grid =
-25,20,29,16,18,-40,35,24,24,-12,-22,34,-21,18,-31,15
-6,0,8,-11,14,1,23,17,0,-5,-7,-2,8,-5,-1,14
19,-22,-16,-38,-23,30,-15,-10,-20,26,22,-35,19,-22,13,-14
Counting starts at 1.
Find the entry directly below the smallest entry.
A: 1
The entry in row 1 and column 1 -> -25
Find the entry in row 1 and column 2.
A: 20
The entry at row 3, column 2 is -22
Find the entry in the bottom-left corner.
A: 19
Find the entry at row 1, column 3.
A: 29
Find the entry just left of -31.
A: 18
Find the entry at row 2, column 1.
A: -6
Find the bottom entry of the column that holds the smallest entry.
A: 30
The entry just left of the largest entry: -40
The entry just right of the largest entry -> 24
Find the bottom-right entry.
A: -14
The bottom entry of the column that holds the largest entry is -15
The top entry of the column that holds the largest entry is 35
Find the entry in the top-right corner.
A: 15
Find the entry directly below the largest entry.
A: 23
The entry in row 2 and column 2 is 0

data =
[[  4  -3   0 -32]
 [ -8   6   7  25]
 [ -4  -4  -6  36]
 [ -8  10  14  25]
 [  1  -2  -6  36]
 [  5  -9  -1 -45]
 [ -1  -6 -11  46]
 [  9  -7 -21  42]
 [  2   5  -6  37]
 [  0  -2   0 -30]
 [  2  -6   2 -40]
 [ -7   4   6  33]
 [  4  -7  -2 -30]]
Counting starts at 1.
The entry at row 3, column 1 -> -4
The entry in the top-left corner is 4
The entry at row 3, column 3: -6
The entry just left of the largest entry -> -11
Give the bottom entry of the column that holds the largest entry.
-30
The entry at row 1, column 2: -3
Give the entry at row 1, column 3.
0
The entry in the top-right corner is -32
The entry at row 2, column 2: 6
Give the entry in row 2 and column 3.
7
The maximum: 46
The bottom-left entry -> 4
Give the entry in row 2 and column 1.
-8
The entry just left of the smallest entry is -1
Give the entry directly above 1.
-8
The entry directly above -40 is -30
The entry directly above the largest entry: -45

Read these off the table that follows. Rows and columns are numbered from 1.
1) The entry in the bottom-right corner?
2) The bottom-left entry?
3) The entry at row 3, column 1?
4) The entry in the top-left corner?
5) The entry directly above 84?
6) The entry in row 2 and column 1?
7) The minimum?
8) The entry in row 3 and column 2?
[[191 120 141 105 136 105 124  89  97 133]
 [122 114 139 131 128 118 123 121 101 115]
 [131 129 127 131 122 138 123 111 108 144]
 [234 124 144 116 142 100 119  83 130 132]
 [ 97 120 117 135 118 123 125 128 111 120]
 [ 74 118 110 107 116 124 116 161 177  89]
 [ 73 126 109  99 111 138 127 131 100 133]
 [141 119 134 110 128 116 123 112 105 124]
 [162 121 135 136 131 116 121 108 119 126]
 [118 139 105 146 114 149 120 123 149 148]
 [152 119 141 159 130 118 125  99  79 135]
 [201 126 128 123 133 105 119  98 142 129]
 [235 106 177  98 153  89 122  73  67 123]
 [106 110 137 120 126 111 126 124  85 109]
 [ 38 131  92 125 102 150 126 149 127 131]
 [221 127 150 120 140 121 118  84 121 146]]
1) 146
2) 221
3) 131
4) 191
5) 149
6) 122
7) 38
8) 129

Read these off the matrix that follows. Counting starts at 1.
1) Read off the entry at row 1, column 1.
2) Read off the entry just left of the centre entry.
3) Read off the top-right entry.
4) Read off the entry at row 2, column 3.
5) Read off the entry just right of 0.179.
6) Read off the entry just right of 0.153.
7) Read off the entry in row 2 and column 1.
8) Read off the entry in row 1 and column 3.
[[ 0.141  0.014  0.091  0.080 -0.020]
 [ 0.166  0.059  0.071  0.062 -0.138]
 [ 0.176  0.057  0.056  0.090 -0.011]
 [ 0.157  0.039  0.076  0.077 -0.054]
 [ 0.144  0.025  0.092  0.066 -0.090]
 [ 0.141  0.017  0.093  0.073 -0.051]
 [ 0.152  0.030  0.079  0.084 -0.012]
 [ 0.138  0.008  0.088  0.092  0.042]
 [ 0.138  0.006  0.092  0.087  0.019]
 [ 0.198  0.091  0.035  0.087 -0.057]
 [ 0.153  0.046  0.084  0.054 -0.163]
 [ 0.179  0.071  0.055  0.075 -0.093]
 [ 0.143  0.015  0.089  0.084  0.001]
 [ 0.130 -0.009  0.100  0.091  0.053]
 [ 0.150  0.031  0.085  0.072 -0.072]]
1) 0.141
2) 0.008
3) -0.020
4) 0.071
5) 0.071
6) 0.046
7) 0.166
8) 0.091

x = [[36, -22, -15, 40, 24, -8, -23, -17, 13, -14, -8, 3, -24, 15, -10, 38], [-38, 40, -38, -23, -11, -38, -10, 10, 8, -29, 8, 14, 20, 33, 19, -37], [0, 34, 22, 7, -4, -5, -21, 13, 0, -28, 13, 22, -7, 19, 37, 5], [14, -34, 38, 4, -26, -11, -1, 22, 9, 39, -10, -31, 2, 38, -18, 12], [22, -39, 37, -2, -26, 16, -32, -3, 14, -31, -20, 14, 32, 36, 21, -25], [17, -38, 40, -8, -34, -11, -37, -7, 12, -27, -34, 32, -23, -22, 23, 23], [28, 28, -30, 39, -33, -15, -9, -4, 1, -35, 21, -29, -8, -37, -13, -35]]
Which number is the entry just right of -1?
Answer: 22
Which number is the entry just right of -9?
Answer: -4
Which number is the entry just left of the smallest entry?
Answer: 22
Which number is the entry just left of 3?
Answer: -8

Questions about the row below.
1) Read off the maximum.
2) Read off the entry just right of 42.
3) Read off the first entry.
[-5 42 16 -2 -8 27]
1) 42
2) 16
3) -5

Read these off the matrix that follows.
1) What is the entry directly above the largest entry?
2) What is the 2nd smallest entry?
3) What is the fourth entry from the end, reading row by row?
4) What is the 2nd entry on the main diagonal?
5) What is the entry in the top-left corner?
6) What is the entry in the bottom-left corner?
7) What is the entry just right of 9?
[[  9 -11 -17 -35  -1  -2  -7 -16]
 [ -8  10  13  31   2   3   8  15]]
1) -35
2) -17
3) 2
4) 10
5) 9
6) -8
7) -11

B =
[[ -9  19  23  17  19  -9  24  19  20  -8  -9  23  -8  23  -9  19]
 [ -4   5   9   2   8  -2   8  10   5  -3  -3   5  -2   5  -3   9]
 [ -8  11  25   7  25  -8  32  36  22  -8  -9  16  -7  19  -8  24]
 [ 13  -5  -8  -5  -7  22  -9  -8  -7  11  19  -7  12  -8  14  -5]
 [  2   5  -4   7  -4   4  -7  -8  -3   3   4   1   0  -1   1  -2]
 [  0  -1   4  -5   1   5   3   6   0   2   3  -1   3  -2   2   4]
 [ -3  10   3  12   2  -2  -1  -4   2  -3  -2   7  -3   6  -3   4]
 [ -4   7   6   7   8  -5   6  10  10  -5  -5   7  -4   7  -5  10]
 [  1  -3   3  -6   3   5   4  15   3   1   2  -3   4  -3   1   7]
 [-10  33  35  37  32  -9  39  25  32 -10 -10  40 -10  42 -10  28]
 [ -1   2   4  -1   3   3   3   5   1  -1   1   1   1   0   1   5]
 [ -9  22  35  21  32 -10  41  33  26  -9 -10  30  -9  32  -9  28]]
Counting starts at 1.
The entry at row 1, column 2? 19
The entry in the bottom-right corner: 28
The entry just right of 37 -> 32
The top-left entry -> -9
The entry in row 2 and column 1: -4
The entry in row 1 and column 3: 23
The bottom-left entry? -9
The entry directly below the largest entry: 0
The entry at row 3, column 1? -8
The entry just right of 15? 3
The entry just right of the largest entry -> -10
The top entry of the column that holds the largest entry -> 23
The entry at row 2, column 2 is 5
The entry at row 3, column 3: 25
The entry just left of the largest entry is -10
The entry in the top-right corner? 19
The entry at row 2, column 3? 9

535,584,565,470,534,446,641,467,459,480,446,453
534,606,527,516,599,416,607,550,512,561,522,691
520,542,563,470,528,494,636,456,451,483,444,380
590,586,532,658,626,569,484,699,659,681,701,881
573,566,556,606,589,542,543,613,591,623,615,704
491,595,566,396,523,313,719,406,342,441,335,388
534,648,511,511,629,274,656,573,460,600,536,869
510,660,512,486,644,245,666,562,466,598,508,881
481,648,524,423,581,207,715,456,382,511,408,625
Rows and columns are numbered from 1.
The entry at row 3, column 1? 520
The entry at row 2, column 2 is 606
The entry at row 1, column 3 is 565
The entry at row 2, column 1 is 534
The entry in row 1 and column 1 is 535
The bottom entry of the column that holds the smallest entry? 207
The bottom-right entry? 625
The entry just left of 565? 584
The entry directly below 659 -> 591
The entry directly below 522 is 444
The entry just left of 625 is 408
The entry in the bottom-left corner is 481
The entry just right of the smallest entry? 715
The entry directly below 460? 466
The entry just right of 396? 523
The entry just left of the smallest entry -> 581
The entry directly below 607: 636
The entry directly above 658: 470
The entry just left of 550 is 607

Questions about the matrix below.
1) Find the 1st entry, reading row by row.
2) Find the 1st entry on the diagonal from the top-right corner.
3) Find the smallest entry in the last row.
4) Find the 5th entry from the end, reading row by row.
5) Find the last entry, reading row by row.
[[4 4 4 4 7 6 5 3 1 4 6 7 7 4 3 3]
 [4 4 3 6 7 5 3 1 4 6 7 5 3 3 4 6]
 [4 4 4 4 4 6 7 6 6 5 3 1 2 4 6 6]
 [4 4 4 3 4 6 7 6 5 4 2 2 4 5 6 7]
 [4 4 4 4 4 5 7 7 6 5 4 3 1 2 4 5]
 [4 4 4 6 7 5 3 2 5 6 7 4 3 3 5 6]
 [4 4 3 5 7 6 4 1 3 6 7 7 3 3 3 5]
 [4 4 4 4 5 7 7 6 5 3 1 2 5 6 7 7]
 [4 4 4 4 4 4 4 3 4 4 5 6 7 7 7 6]
 [4 4 4 4 7 6 5 3 1 3 6 7 7 4 3 3]
 [4 4 4 5 7 6 5 2 2 5 6 7 6 3 3 3]
 [4 4 4 4 4 4 5 6 7 7 6 5 5 3 2 1]
 [4 4 4 4 4 4 4 4 4 5 6 7 7 7 6 6]
 [4 4 4 4 4 5 7 7 6 5 4 3 1 2 4 5]]
1) 4
2) 3
3) 1
4) 3
5) 5
